50 stands for zero in the data rows.
Here are some points, each followed by its number:
c(33, 63, 69, 51, 44, 51, 80, 54, 52, 30, 64, 61, 19, 73, 45, 14, 31, 22, 42,
  43, 32, 50, 51, 64, 39, 27, 42, 43, 29, 66, 35, 35, 52, 46, 51, 62, 87, 42,
  46, 66, 66, 49) 0
c(60, 56, 66, 60, 65, 62, 39, 39, 21, 75, 51, 68, 52, 42, 24, 44, 24, 65, 62,
  42, 60, 61, 73, 39, 31, 82, 66, 51, 41, 61, 19, 50, 24, 50, 74, 54, 17, 46,
  40, 31, 83, 51) 1
c(31, 19, 33, 21, 11, 47, 20, 32, 86, 56, 43, 46, 48, 54, 68, 42, 74, 40, 57,
  53, 29, 50, 43, 44, 45, 41, 63, 51, 24, 46, 85, 68, 73, 84, 40, 55, 43, 25,
  42, 47, 34, 25) 2
c(49, 38, 42, 52, 14, 43, 27, 65, 54, 61, 59, 32, 44, 21, 49, 55, 52, 85, 40,
  72, 27, 70, 48, 50, 44, 63, 85, 61, 21, 56, 52, 97, 72, 99, 56, 71, 62, 33,
  46, 42, 63, 87) 3
c(60, 07, 45, 34, 62, 60, 19, 35, 39, 63, 52, 34, 58, 48, 36, 58, 37, 75, 63,
  28, 36, 48, 25, 31, 14, 93, 61, 27, 68, 37, 66, 43, 24, 74, 46, 73, 35, 32,
  37, 51, 39, 57) 4
c(55, 39, 58, 47, 39, 48, 64, 62, 22, 48, 45, 51, 46, 48, 53, 39, 92, 63, 52,
  62, 48, 19, 39, 48, 75, 48, 46, 32, 92, 52, 71, 44, 42, 55, 52, 70, 45, 56,
  60, 56, 50, 72) 5
c(81, 57, 64, 50, 59, 50, 64, 37, 34, 38, 43, 59, 43, 61, 51, 46, 62, 22, 71,
  27, 77, 23, 25, 77, 48, 30, 00, 32, 58, 32, 58, 08, 36, 23, 66, 66, 64, 51,
  48, 64, 34, 57) 6
c(03, 57, 44, 49, 50, 42, 55, 57, 65, 63, 49, 41, 53, 40, 51, 18, 49, 42, 67,
  73, 73, 55, 49, 89, 75, 44, 69, 74, 59, 58, 41, 73, 94, 38, 52, 40, 68, 59,
  81, 62, 33, 54) 7
c(59, 63, 65, 76, 46, 56, 17, 12, 51, 88, 55, 47, 65, 30, 31, 33, 47, 38, 43,
  56, 46, 56, 70, 44, 49, 77, 78, 85, 56, 44, 60, 99, 15, 83, 46, 60, 00, 34,
  36, 00, 86, 58) 8
c(68, 30, 46, 57, 59, 37, 52, 58, 47, 67, 71, 67, 75, 66, 61, 47, 24, 54, 32,
  68, 65, 25, 36, 31, 56, 69, 46, 53, 40, 58, 66, 48, 49, 62, 61, 53, 76, 60,
  58, 43, 42, 80) 9
c(65, 76, 45, 36, 36, 26, 46, 42, 19, 40, 28, 18, 66, 28, 56, 25, 49, 78, 35,
  77, 86, 69, 48, 75, 59, 29, 39, 42, 37, 57, 55, 33, 72, 66, 75, 21, 27, 76,
  58, 62, 33, 43) 10
c(74, 03, 62, 36, 48, 39, 00, 49, 28, 41, 45, 57, 64, 20, 38, 50, 66, 60, 99,
  37, 61, 55, 30, 30, 36, 99, 53, 38, 62, 06, 78, 88, 41, 66, 50, 95, 23, 51,
  52, 40, 30, 57) 11
c(64, 40, 37, 73, 91, 35, 50, 58, 60, 68, 88, 61, 48, 55, 37, 56, 53, 85, 26,
  41, 59, 98, 55, 63, 53, 66, 99, 73, 50, 56, 23, 78, 65, 54, 48, 38, 42, 51,
  67, 32, 57, 77) 12
c(48, 70, 47, 43, 50, 46, 88, 89, 30, 26, 17, 63, 72, 59, 71, 43, 55, 75, 47,
  70, 66, 13, 37, 58, 54, 44, 00, 19, 54, 87, 29, 00, 57, 23, 63, 43, 68, 63,
  46, 68, 21, 56) 13
c(33, 67, 61, 37, 59, 54, 53, 53, 50, 64, 30, 59, 38, 57, 72, 61, 53, 56, 41,
  91, 41, 40, 53, 61, 84, 19, 20, 40, 51, 54, 35, 21, 43, 47, 72, 31, 77, 51,
  44, 89, 36, 53) 14
c(57, 07, 64, 92, 67, 38, 16, 41, 55, 71, 69, 55, 63, 41, 64, 36, 58, 91, 42,
  29, 23, 77, 73, 38, 59, 56, 99, 44, 51, 33, 76, 87, 60, 57, 50, 53, 36, 43,
  72, 45, 46, 66) 15
c(49, 35, 27, 48, 57, 51, 35, 08, 68, 60, 62, 19, 38, 81, 68, 43, 56, 83, 46,
  88, 44, 61, 52, 71, 54, 26, 47, 51, 46, 26, 58, 49, 66, 69, 56, 49, 30, 55,
  57, 51, 31, 45) 16
c(54, 26, 52, 46, 37, 46, 24, 66, 55, 58, 38, 26, 49, 48, 48, 76, 67, 53, 59,
  19, 41, 38, 69, 43, 60, 64, 40, 11, 69, 00, 58, 75, 58, 75, 09, 55, 50, 48,
  43, 25, 60, 49) 17
c(49, 71, 53, 49, 42, 46, 99, 75, 58, 14, 43, 84, 27, 41, 47, 20, 50, 17, 56,
  78, 71, 51, 45, 32, 63, 00, 31, 67, 35, 57, 37, 18, 69, 00, 82, 25, 94, 63,
  36, 71, 43, 42) 18
c(21, 77, 29, 40, 68, 74, 93, 70, 65, 28, 29, 51, 82, 26, 83, 35, 70, 74, 26,
  89, 44, 77, 41, 51, 39, 25, 50, 71, 42, 59, 37, 36, 75, 59, 57, 42, 64, 74,
  58, 67, 34, 61) 19
c(53, 59, 55, 56, 86, 45, 85, 71, 47, 42, 55, 66, 48, 69, 63, 59, 57, 71, 44,
  74, 50, 49, 70, 71, 53, 28, 62, 36, 42, 61, 39, 37, 51, 71, 72, 28, 43, 28,
  61, 53, 10, 46) 20
c(26, 77, 22, 23, 48, 59, 51, 10, 29, 51, 25, 68, 34, 21, 48, 40, 43, 55, 46,
  64, 44, 29, 64, 64, 48, 65, 50, 71, 60, 48, 39, 55, 53, 48, 59, 62, 44, 31,
  38, 63, 44, 42) 21
c(30, 97, 73, 57, 43, 94, 99, 93, 77, 41, 27, 80, 29, 52, 06, 30, 86, 27, 32,
  93, 74, 59, 63, 48, 77, 08, 24, 43, 27, 67, 41, 34, 61, 24, 60, 28, 78, 62,
  47, 56, 60, 55) 22
c(47, 80, 76, 43, 65, 69, 62, 53, 29, 73, 15, 52, 59, 61, 44, 65, 49, 49, 46,
  47, 71, 30, 47, 66, 62, 00, 16, 47, 69, 65, 48, 27, 59, 57, 68, 39, 78, 72,
  45, 56, 17, 57) 23
c(65, 37, 70, 80, 57, 35, 75, 74, 47, 48, 16, 29, 53, 68, 58, 62, 47, 20, 38,
  71, 76, 05, 30, 42, 45, 32, 03, 06, 63, 51, 57, 09, 56, 41, 68, 24, 63, 95,
  48, 58, 00, 32) 24
c(51, 28, 56, 48, 39, 41, 16, 44, 71, 43, 57, 36, 51, 61, 40, 84, 46, 63, 20,
  44, 34, 47, 61, 49, 00, 75, 59, 62, 52, 55, 64, 84, 39, 53, 30, 58, 40, 40,
  53, 57, 45, 54) 25
c(58, 17, 60, 27, 49, 38, 47, 59, 59, 34, 70, 27, 45, 76, 34, 89, 49, 57, 55,
  17, 38, 83, 34, 20, 48, 56, 59, 43, 68, 53, 61, 73, 74, 46, 35, 56, 68, 58,
  54, 29, 29, 76) 26
c(54, 38, 36, 31, 08, 43, 33, 17, 53, 50, 54, 19, 39, 69, 82, 71, 36, 44, 69,
  16, 43, 64, 37, 53, 09, 49, 65, 51, 39, 58, 72, 49, 72, 66, 49, 76, 60, 19,
  46, 29, 50, 40) 27
c(28, 84, 42, 40, 54, 41, 25, 20, 63, 86, 75, 60, 53, 35, 62, 27, 07, 57, 34,
  42, 38, 36, 57, 39, 40, 37, 82, 85, 45, 57, 61, 78, 67, 47, 57, 52, 40, 29,
  72, 70, 66, 44) 28
c(43, 26, 45, 39, 37, 64, 45, 76, 45, 48, 63, 59, 37, 83, 49, 98, 37, 17, 58,
  36, 32, 57, 38, 42, 29, 63, 56, 64, 38, 67, 30, 44, 25, 29, 36, 69, 61, 17,
  56, 49, 62, 59) 29
c(52, 50, 41, 28, 32, 39, 22, 26, 53, 38, 63, 24, 26, 40, 36, 45, 56, 57, 63,
  55, 55, 57, 47, 39, 47, 70, 55, 65, 52, 33, 49, 73, 34, 48, 44, 57, 23, 39,
  47, 61, 51, 20) 30
c(69, 84, 69, 47, 48, 85, 91, 69, 55, 23, 51, 68, 16, 44, 52, 53, 74, 47, 42,
  44, 55, 51, 45, 45, 46, 38, 17, 80, 40, 56, 17, 08, 37, 32, 60, 40, 58, 48,
  42, 65, 62, 37) 31
c(48, 42, 45, 68, 75, 33, 15, 38, 32, 56, 74, 26, 68, 37, 37, 84, 19, 68, 43,
  15, 44, 78, 54, 43, 16, 69, 71, 67, 60, 55, 39, 99, 28, 63, 45, 66, 35, 44,
  49, 41, 66, 39) 32
c(53, 72, 58, 54, 57, 66, 79, 58, 55, 16, 71, 71, 00, 77, 67, 45, 62, 70, 40,
  38, 73, 43, 51, 43, 69, 21, 09, 35, 43, 58, 41, 12, 34, 40, 66, 85, 52, 60,
  60, 68, 37, 60) 33
New points follow, each followed by the numbers of its two nearest points above, looking only along the 6 directions in which the numbered points spread most, nearest first.
c(30, 69, 29, 32, 39, 61, 85, 64, 58, 34, 31, 51, 51, 50, 61, 42, 58, 65, 28,
  78, 71, 80, 17, 50, 52, 27, 13, 56, 52, 66, 58, 22, 62, 45, 79, 69, 68, 55,
  33, 81, 43, 49) 14 23
c(35, 65, 66, 28, 59, 70, 64, 54, 37, 41, 51, 36, 32, 60, 67, 66, 63, 67, 31,
  77, 54, 58, 54, 69, 74, 25, 87, 54, 58, 49, 48, 40, 88, 71, 36, 55, 31, 55,
  60, 45, 25, 38) 7 16
c(53, 37, 71, 82, 69, 36, 38, 60, 33, 47, 68, 61, 50, 49, 21, 34, 43, 66, 41,
  42, 39, 90, 69, 40, 07, 78, 78, 79, 29, 87, 23, 96, 40, 35, 54, 41, 66, 49,
  72, 52, 99, 73) 12 1
c(39, 41, 69, 17, 44, 35, 58, 69, 59, 34, 24, 54, 29, 34, 58, 40, 62, 63, 39,
  75, 39, 59, 57, 47, 24, 73, 63, 73, 25, 49, 50, 97, 85, 55, 52, 52, 69, 62,
  73, 65, 42, 82) 7 3
c(59, 63, 28, 59, 56, 46, 61, 47, 83, 31, 45, 77, 50, 95, 57, 20, 54, 46, 40,
  70, 66, 49, 69, 62, 81, 00, 44, 72, 31, 35, 38, 52, 62, 39, 70, 23, 72, 54,
  53, 60, 55, 63) 19 7
c(59, 50, 51, 52, 66, 22, 38, 26, 28, 42, 72, 66, 36, 24, 39, 55, 23, 54, 45,
  56, 40, 78, 41, 44, 21, 64, 55, 53, 46, 46, 37, 52, 35, 38, 57, 39, 37, 18,
  52, 67, 71, 22) 1 30
c(56, 73, 47, 50, 26, 27, 24, 27, 46, 77, 43, 37, 65, 56, 45, 44, 27, 72, 35,
  66, 55, 51, 43, 48, 53, 40, 46, 60, 52, 52, 39, 46, 51, 61, 54, 24, 19, 72,
  53, 50, 41, 67) 16 10
c(39, 54, 38, 58, 34, 46, 57, 63, 47, 42, 54, 54, 29, 40, 59, 46, 41, 63, 57,
  44, 46, 34, 56, 51, 01, 78, 34, 51, 64, 57, 44, 31, 58, 34, 61, 65, 70, 64,
  52, 34, 41, 27) 9 0
c(57, 33, 49, 51, 58, 34, 41, 65, 41, 67, 70, 37, 52, 56, 40, 33, 43, 56, 30,
  13, 47, 72, 45, 39, 05, 33, 53, 65, 63, 74, 61, 81, 51, 64, 49, 48, 66, 46,
  30, 31, 63, 61) 25 9
c(39, 15, 20, 49, 89, 54, 25, 51, 60, 71, 60, 57, 54, 48, 53, 69, 37, 56, 56,
  44, 49, 61, 25, 75, 33, 46, 75, 55, 44, 42, 70, 63, 70, 46, 51, 61, 58, 47,
  51, 18, 44, 51) 25 9
c(56, 40, 38, 46, 59, 36, 56, 47, 52, 55, 37, 69, 59, 35, 28, 55, 33, 32, 52,
  50, 39, 28, 52, 29, 49, 63, 78, 69, 59, 58, 55, 67, 38, 82, 49, 45, 61, 43,
  55, 43, 48, 33) 30 9
c(37, 00, 33, 42, 63, 72, 59, 81, 62, 75, 70, 28, 52, 55, 57, 49, 73, 64, 64,
  37, 57, 69, 54, 51, 56, 62, 43, 44, 62, 26, 44, 40, 32, 48, 64, 69, 67, 48,
  54, 51, 58, 26) 9 5
c(56, 14, 18, 06, 46, 27, 46, 40, 28, 56, 33, 52, 64, 53, 70, 48, 56, 62, 54,
  47, 56, 19, 67, 38, 76, 62, 50, 41, 50, 64, 39, 40, 28, 82, 31, 60, 47, 31,
  49, 53, 59, 42) 30 9
c(39, 79, 36, 56, 62, 95, 90, 56, 49, 32, 42, 80, 56, 60, 67, 37, 41, 58, 28,
  67, 69, 51, 45, 53, 74, 23, 43, 66, 34, 63, 37, 02, 71, 31, 67, 20, 35, 48,
  53, 42, 52, 35) 14 19
c(38, 42, 70, 64, 27, 60, 64, 73, 27, 64, 26, 43, 46, 57, 54, 40, 50, 23, 27,
  34, 39, 12, 47, 35, 22, 71, 17, 44, 46, 34, 68, 32, 16, 38, 64, 71, 73, 66,
  61, 44, 86, 55) 6 5
c(60, 25, 99, 37, 48, 13, 06, 27, 22, 24, 47, 11, 34, 43, 44, 72, 35, 32, 76,
  14, 69, 33, 37, 58, 53, 80, 21, 32, 82, 32, 59, 60, 24, 62, 79, 82, 26, 36,
  36, 51, 51, 73) 4 11
c(55, 54, 36, 82, 71, 58, 40, 40, 43, 81, 54, 79, 56, 40, 45, 38, 52, 35, 43,
  18, 63, 40, 59, 45, 30, 38, 73, 67, 55, 37, 33, 32, 57, 52, 50, 33, 35, 40,
  68, 15, 73, 55) 1 9
c(58, 19, 38, 26, 31, 50, 03, 35, 52, 72, 71, 29, 66, 36, 57, 40, 54, 23, 59,
  50, 54, 61, 35, 52, 72, 53, 71, 44, 22, 34, 52, 63, 56, 60, 36, 42, 59, 27,
  33, 50, 51, 19) 30 2
c(53, 54, 50, 81, 49, 32, 12, 27, 00, 38, 70, 69, 47, 28, 36, 45, 37, 35, 29,
  52, 27, 41, 44, 22, 16, 81, 41, 64, 54, 64, 53, 46, 27, 59, 64, 73, 46, 42,
  48, 49, 97, 63) 1 30
